D: rows in 4 groups, each row roughly a mix of its group's directions:
D (147 x 10):
[[  2 -45   6  -5 -15  -1   2   2   5  -5]
 [  3 -17  16 -18  -2  28  11   3 -13  22]
 [-18  -6 -25  -2  -9 -23  -8 -23 -16   3]
 [-11 -15   4  -6 -22   7  20  13 -27 -13]
 [-13   5 -11  26   4  -9 -18  11 -23  18]
 [ -9  11 -16  11  12 -27  13 -25 -15   0]
 [-19  -7  18 -26  17   8   1   1  25  -6]
 [-24   0  25  27   4  -4 -15  -1   6 -15]
 [-22  -3  19  -1  10  27  -7  15  17  14]
 [ 11  19  -5   7   5  26   4   9  19 -27]
 [-21 -19   4 -15  10 -27  19 -11   7   6]
 [ 29 -12   4   4  22  17  -8  -2   4  24]
 [ 23  17  -9   5   5  -2  14  14  11  31]
 [ -5 -15  16  -6  -9   2  -3  18  38  -9]
 [-10  28  -7  -1   2 -12  22  -5 -23 -17]
 [ -1   1  -2  -4 -11  35 -19   0 -26   1]
 [ 17 -15 -30 -13  -5  14   3 -18 -12  13]
 [  3 -11   1  -4  -9   8  21   2  -2  41]
 [  7   3  24  21   9  -5 -21  -4  10  27]
 [  4  14   4 -25   7   7  17   1 -33  10]
 [  6   6  20  -3 -35  -6  10  -5  16  18]
 [  1  13   4 -10 -29  15 -21  25  -3  -7]
 [ -3  21  -9 -19  20 -13 -18 -25  -1   2]
 [ 11  16  24 -13  13 -17  -5 -23 -12 -12]
 [ -8 -18 -15 -12  -2   1 -23   0  -6  33]
 [ 11  24  -1 -28  18  10   9  17  -4 -14]
 [-22  -4  27  22  -6  17 -12  -9   1  12]
 [ 25   0  -7   3  -8 -13  -9 -22   9  30]
 [-12  18 -18   8   8 -19  27   9  -7  19]
 [ -6  -7  14 -17  -7  -4  28   0  27  18]
 [ 16 -17  24  20  -2  10  -8 -19  -3  21]
 [ 20  -1  -7   1  -9 -12   8  30  22  19]
 [ -8 -12  34   1   8   4 -26  16   1  -5]
 [ 30   1 -22   2 -19 -20  -9   5 -13  -3]
 [ 16  -5  12  -1   5   2 -34  18 -18 -13]
 [ 16  11  14  16  21   3   8 -12   6 -30]
 [ 26   0  -9  23   3  26   4 -11 -18   4]
 [ -2 -25 -10  15   7  21  -4 -21 -22  -6]
 [ -6  -3  40  17   6   7  -6  10  16   3]
 [-16  -2   0 -24 -18  18 -19 -12 -16  12]
 [ 15  -5   9 -14  23 -25   3   0  27  -6]
 [ -2 -17   7  28  -5   7  14  17  10 -25]
 [ 11   9 -16 -23 -25 -14  21   9  11  -3]
 [-12 -15  -9  13 -11   0 -40  -1   8   1]
 [ 13  17 -12  20  -5  14 -20 -26  13   5]
 [  8  14  15  -4  20 -27  -7 -20   7 -18]
 [-16  21  18  -8   9   6  14  26 -20   0]
 [  0  21   6 -26  25   5   4  22  10  -3]
 [-10 -21 -14   7 -10  19   9 -16 -23 -18]
 [ 18  -2   5   8 -18 -16  20  31   3  -9]
 [  4  26   9 -13  22  -9  27  11  -1  -9]
 [ -2 -23  10 -17  -9  -2  12 -10  31  16]
 [  0 -17  25  24  -4  -2 -27   9  -1  10]
 [ -1   8   5  -9   3   0 -39  14  23   1]
 [ 11 -18  21  -3 -17  13  26   6 -10 -16]
 [-21  -7 -30   5 -14   7  11   8 -11 -21]
 [ -9  37 -13   5  17 -14  -2   0  -5  16]
 [-37   2  -5  -1  -4  -8  -8   4 -17 -24]
 [ 15 -23   1  14  17   5  18   2  18 -23]
 [-11   8  -4  21 -10  -8   6  20  -4 -35]
 [ -7   0  -6 -15  -6 -41   5 -10  10 -14]
 [-25   5  -6  -1 -16  -2 -35  -4  13  -8]
 [ 19 -12   6 -21  -2   9  28 -21 -12  -1]
 [  5  -5  -6  13  41   3 -12 -16  -5  10]
 [-17  20 -27  19   4 -10  -9 -13  -5 -16]
 [ 14  -7  -8  22  -2  18  18  -8 -29  -5]
 [ -3  -9 -14  33  19   3  -7   0  12 -22]
 [ 10  -7 -13  32  -1  22 -14  -9 -17  -5]
 [ 11 -14 -31  23   8  -9  -1  10 -16 -11]
 [  7  33  12   3   7  13 -21  -1   9 -20]
 [  5   4   3 -13  -4  -8  12  28  33 -10]
 [  0 -20  10 -21  -6 -24 -26 -12   8  -3]
 [-14 -22  25 -18 -14  -6   3  -6  18 -14]
 [ 19 -22  10  19  24  11 -12 -10 -11   9]
 [ 21 -22   8   4  -4  16   7  15  16  25]
 [ 27 -12   2  -9  -1  20 -20   0 -22 -12]
 [ 13  -5 -33  -3  24  -9   1  15  -8 -14]
 [ 25  -4  -6  20 -15   4  19  11 -25  -1]
 [  9  19  -7  -5  18  -3 -34   0  -7  19]
 [-12  -6   9 -24 -23 -16  28   5  -2   0]
 [  2   2  -2  10 -12   3 -39  23  11  -5]
 [ 33  -6 -20   2  -1 -12 -20  -1  17   9]
 [ 18 -14   3  14  -2   2   7  34  15  16]
 [  6   4  27  -6 -10  12  19  26  -3  18]
 [-18  -3 -12   3 -15 -40   3  -9  -3   1]
 [ 14   7  10 -21  24  11  19 -16   4  19]
 [  9   0  23 -18 -21   7  29  12  -2  -1]
 [-14   7 -11 -12 -21  -6   1 -32 -17  13]
 [  0 -27  -5   8  -9  13  30   5 -15  13]
 [-18   2  27  24  17   7 -16   2  13  -7]
 [ 21  -1  37  -1  -2  -2  -2 -21   2  15]
 [ -1  22   5  -1  -1  18  -4  28 -14 -25]
 [-12 -12   1 -10  19  22   9   7 -16 -29]
 [ 12  -2  33   9 -20 -14  -5  15   2 -17]
 [  6 -11  23  13 -13  19  -3  10   9 -30]
 [  6   1  29  14   9  25   5  10   2  22]
 [-10 -16 -15  -7 -31  18  -1  22   7   0]
 [-23 -12   8  -2  17  35 -10  -3   4   9]
 [-14   3  30  23   0  13  -4  10 -21  -1]
 [  5 -23  -9 -14   8  24  19  14  -9 -19]
 [  4  15 -15  20  33 -10   7  -6  11 -12]
 [ -7  32   7  -6 -10  11  -1  16 -13  25]
 [  7  -3  11 -11   7 -16   8  -3  40  12]
 [ -9 -29 -18   5 -20  13  18   5 -13   9]
 [-14 -14   0   0 -24  -1  13  18 -26 -17]
 [-21   1  20 -22   0  21   9 -12  -8 -20]
 [  7   6  26 -25  31   6  -1  -2  -1 -10]
 [ 16 -11  12  17 -24 -22 -14  -2   9 -17]
 [ 15  21  -7  -8  28  -7   6 -27   2  -9]
 [-23   7   5   9  -9  -5   8   5 -19 -34]
 [-14   0 -30  -6   0  -4  16 -29  12  -6]
 [-26 -13  21   3 -13 -22   6   4  19   9]
 [ -6  -4   6 -16  18  11  10   1 -19 -34]
 [ -9  -5  -2   5  -9  12  26   1 -33 -18]
 [ 14  -4  12   6   3  16  36 -10 -19  -1]
 [-13 -17 -13  19 -10 -11  -5   8 -32 -11]
 [-13   0   5  21   9 -24  13  27   6  15]
 [ 11  -2   7   7  -1  38   6  25   9   4]
 [-18  20  -8   7  24 -17 -15  14  -5 -17]
 [ 22  -8  -2  17 -22 -10   8  18  14  21]
 [ -2 -27  -7 -19 -21  12 -24   4   8   3]
 [ -1  -4 -38 -20   1   4  10 -12 -12  14]
 [  0   9  22  28   2 -17 -16  18  13   2]
 [ 24   8  15  -2  11 -24   9  15  -9 -22]
 [ 16  -4  20 -11   8  -2  -5  18  30  18]
 [  9  -6 -31 -18  -2 -19   0   1  13  23]
 [-26 -21   6 -23 -17  -8 -17   8   4   6]
 [ -9   7   8 -12 -15  24 -30  13  13  -8]
 [ -1  11   8 -20  25  -6  31 -14  -2   6]
 [  3  18   8 -18  -8 -12  12  34 -12  -8]
 [-21  -2  -4  34  -8  10  -9  17 -14   9]
 [  5 -41  12   5 -10   2   4   8  12 -15]
 [-34  -9  -7  -2  -4 -18   2   0 -24 -15]
 [  3  -3  -5  -3 -37  -6  21 -14 -12 -15]
 [-11  20  17 -19   8   1 -16 -22  13  17]
 [  6 -18  -4  -3   6  26 -17 -26  -6 -20]
 [  6  -5 -16   6 -23 -26   8 -18  19 -11]
 [ -5 -27   5  20 -11  18 -23   6   3 -16]
 [-16  -8 -29 -21  -1  -1  19 -18   3  13]
 [ 11  -9  -1 -28  -8  24  23 -11 -11  -3]
 [ 19  10  22   5 -18   0   9   5  -8 -31]
 [  4   2  -1  10  21   0 -32  -6  20 -20]
 [ -2 -18  -7 -31  14   6 -27   8  -6   6]
 [ 16   0  -8  14 -34  -7 -16  20  -7   4]
 [-15 -19 -10  23  -5  -2 -19  21  17 -10]
 [  2   7   1  17  -3  36 -14  18  10 -12]
 [  1   0  -3  10  16  24 -32   2  -3  22]]

the three rows of each list that fit no group, in list order (the others fit one group, some only roughly):
- q_536: [-10  14 -23  26  12   6 -16  13  17  -8]
- q_906: [-13   3  20  20  11  10  28   2 -15 -15]
- q_764: [ 29  21 -25  -8   4   3  13  -7   8 -12]
- q_438: [  8 -23  31  -4  -8  17 -11   7 -15 -10]
- q_739: [ 13   4  12  36  17 -13  -7   0  10 -12]
- q_61: [ 19 -21  14  31   5   2   1  15   0  14]
- q_801: [  5  -6   0  15 -21 -12  23  23   3  22]
- q_400: [ 25  13  16  -3 -13 -24   6  12  17  13]
- q_488: [ 29  14  -1 -12  22 -24  -7   0   6   8]
- q_318: [  6 -18  -7 -25 -15   0  10   7 -20  25]
- q_657: [  5  16 -33 -19   5  11  -8 -22  -2   5]
 : q_906; q_739; q_801
- q_299: [  4   1  17 -10   0 -31   8 -12  14 -25]
- q_457: [  7  11 -19  -2  -4  24  22 -22 -18   2]
- q_18: [-15   3  -6  -8  13  17 -14 -10 -36   8]
- q_133: [ 22  -3 -17  -7 -19 -22  10   0  23   9]
- q_566: [-29 -27 -14   4 -11   3   2  10 -20  -5]
- q_885: [-19 -11  12 -25 -22  22  -7  10  -2  -6]
- q_610: [-32  -3 -17 -19   5  -4 -27  -3  -1   3]
- q_551: [  4  -9 -20  17 -18   9  16  21  -1  24]
- q_931: [-10 -13 -25  -4  -6 -17  13  23  22   6]
- q_882: [  0 -12  24  23  -8  12  26  14  -8  -7]
- q_647: [  8  17  -1   7  -8  -3  -4  10 -23 -36]
- q_750: [-12  -7 -16  19  14  -3 -19  -9  23  22]
 : q_566; q_610; q_551
- q_585: [ 13 -13   7  17  28   1  -9   8 -22 -18]
- q_100: [ 28  21 -10  23  -3  -8  10  16 -12  -4]
- q_436: [ 20  17  -9   6   6 -36  -8  15   3  -3]
- q_810: [-11  28  -8  36   7  -6   6   0  -8   1]
- q_379: [ 15  23   8  19   8  -7 -21 -20  15  -7]
- q_623: [ -3  11 -11  -9   3  17 -39 -14  -3  10]
- q_156: [-22  -8  -9  27 -23   9   9   9 -10 -15]
- q_301: [  8 -12  -3 -11  10 -20  15 -31  20   5]
- q_482: [31 32  8  2  5  4 11 11  8  4]
- q_466: [-33   7  -8   6   1  22  -4 -20 -14  11]
 : q_379; q_301; q_466
- q_947: [ -7 -22   0   0  -3  32   0 -28 -11  -1]
- q_653: [ 26   8 -11  23   9  -7  17 -21  -6  13]
- q_641: [ -8   1  -2  13   0   9 -21   2  22  34]
- q_255: [  7  20 -28  -2  19 -20 -11  -1  -7  16]
- q_846: [ 5 12 -2  3  3  0 38 25 13 -1]
- q_29: [ 14 -16   3 -38 -15  -5  13   3  11   1]
- q_224: [-10 -22   8  23 -12  12  -4 -27  -6 -12]
- q_192: [ -8 -16  17   1  -9 -33  -3 -22  12  -6]
- q_430: [ -9   1  -6 -25 -31   4  23  -8   0 -12]
- q_774: [ 11  -3 -13 -24 -29   0  19 -16   8   9]
- q_206: [ 19  -8   2  10 -20 -10   8  10  -1  36]
- q_589: [ 14  34   5  -8  21  -3  -8   3 -17 -15]
 : q_255; q_192; q_589
- q_950: [ 13   2   7  12 -27  21  10  20  -4  19]
- q_283: [ -2 -12  19   3  -1 -30  -7 -16   3 -26]
- q_928: [ -6  20  -9   7 -11 -39  13  -1   6  -8]
- q_941: [ 11  22   4  -8  29  -2 -28  -6 -10   4]
- q_244: [-15 -17  25   3 -20  15   4   9  13 -20]
- q_250: [ 23 -27  -2  19  -2  19   2 -11   6  18]
- q_843: [ -7   2  -6   6 -17  23 -27 -17 -14 -17]
- q_249: [  6 -13   9   9  -3  33   1  -7 -26  15]
- q_502: [  0 -25 -10 -28 -13  -2 -18 -18  -6  12]
- q_716: [-12   2 -11  31 -12  16  -9  -5 -12 -23]
- q_772: [  9   3   7   0  -7  38 -26  -3   7   6]
 : q_950; q_941; q_244
- q_678: [-18   3  -9 -33  14  18   8   3   0 -18]
- q_671: [ -8  17   9  -8   5 -22 -22  24  16  10]
- q_743: [ 15  13  32  -8  20 -14  10   9   8  10]
- q_940: [ -9  24  20  -8   1 -19  -7 -18 -12 -21]
- q_397: [-11  17   1  -8   3 -26  29  12 -13 -12]
- q_938: [  8  34   5  24  12  -5   5   7  16 -10]
- q_595: [ -4  23   8  15  -2 -31  -6  -5 -13 -21]
- q_701: [ 17 -27 -10  -8 -11   6   5   1 -10 -32]
- q_876: [ 16   7 -26  13  10 -11   0  -2  15  29]
- q_823: [  2  -8 -16   4  17   1 -36 -17  10  -9]
- q_296: [  5   4  14   0  23 -18 -23 -15  -6 -24]
- q_556: [  3   7  16  30   7  26  -8  -2 -20  -4]
- q_40: [-28   8   4  14   4  -4 -31  15   1 -12]
- q_229: [-16  14   6  13 -13 -12  23  12 -25  15]
 : q_701; q_296; q_40
- q_659: [-9 13 -7  4  1  3 32  3  2 33]
- q_542: [-30  -2  -1 -11  -2  -2 -21  14  26   8]
- q_465: [  7 -11 -16   2   3  20  37  13   4   5]
- q_571: [-10  -2 -17   2   3   8   0  -9 -27  34]
- q_679: [ 21  30 -11  -5   1  17  -2  20  -3  16]
- q_563: [  2  18  13  -2   7 -15 -14 -29  -3 -25]
- q_943: [ -5 -15  -2  -2 -17  22 -32  17  10   2]
- q_697: [25 -4 32 -4 -8  5  3 -1 13 23]
- q_300: [12 16 -9 15  5 -9 10 33 17 11]
- q_919: [-29  10   4  20  21   6 -18   5 -10 -12]
 : q_542; q_679; q_300
- q_79: [ 12 -13  -3 -27   3  -6   8 -32 -10  12]
- q_593: [-10   3 -30   6   7  -2 -30  13  15   7]
- q_776: [ -4  -8   2  -1  11  18 -14 -38 -11  12]
- q_877: [-12 -19 -13  17  -2  17  11  25 -10 -19]
- q_841: [ 27  14 -12 -17  21  -7  19  10   6  11]
- q_343: [ 33 -18 -18  -1 -18   2  -1 -20  -1   1]
- q_518: [ 14   2  24  23 -16 -15   2  18  11  14]
- q_270: [  1  -3  -2 -11 -13 -20  25   4 -27 -19]
- q_96: [ 36   3   1 -21  -5 -14  11 -16   2   9]
- q_766: [ -2   9  -2 -18 -30   6  23 -21  -8   6]
- q_638: [ -4  31 -25  10  12  -2  22  -2  -6   3]
- q_608: [  1   9   6  28 -30  12  18   5  -9   3]
- q_454: [ 21 -13 -12 -15 -28  -5  16  -2 -19  -2]
- q_945: [  5  15  -2 -13  -8  28  16  16  -8  25]
 : q_841; q_270; q_608
- q_626: [  9 -15  32 -24  -6   3 -14  15   7  -5]
- q_442: [-11  18 -21  -5   4   8  36 -10  -4   8]
- q_176: [-12  13 -13  26  -9  22  -5  14  10  19]
- q_418: [ 2  0 14 -6  0 31 -8  4 33 -9]
- q_402: [-14  -6  -2   4  35  -3  11  -9 -27  -2]
- q_971: [ 15 -27  16  -2  18 -16  14 -20  -3   3]
- q_333: [ -1   8  -8   3 -10 -44  -8  10  -3   9]
- q_263: [-27   6 -10   4   7  36  10   6  -7  -3]
- q_680: [ -7 -23 -25  29  -5  12  -4  -4 -14   1]
- q_433: [-23 -20  -9 -24 -21  11  -4  17  -3   1]
- q_580: [ -4 -20   8   2  11  32 -13 -14   7  22]
 : q_176; q_263; q_433
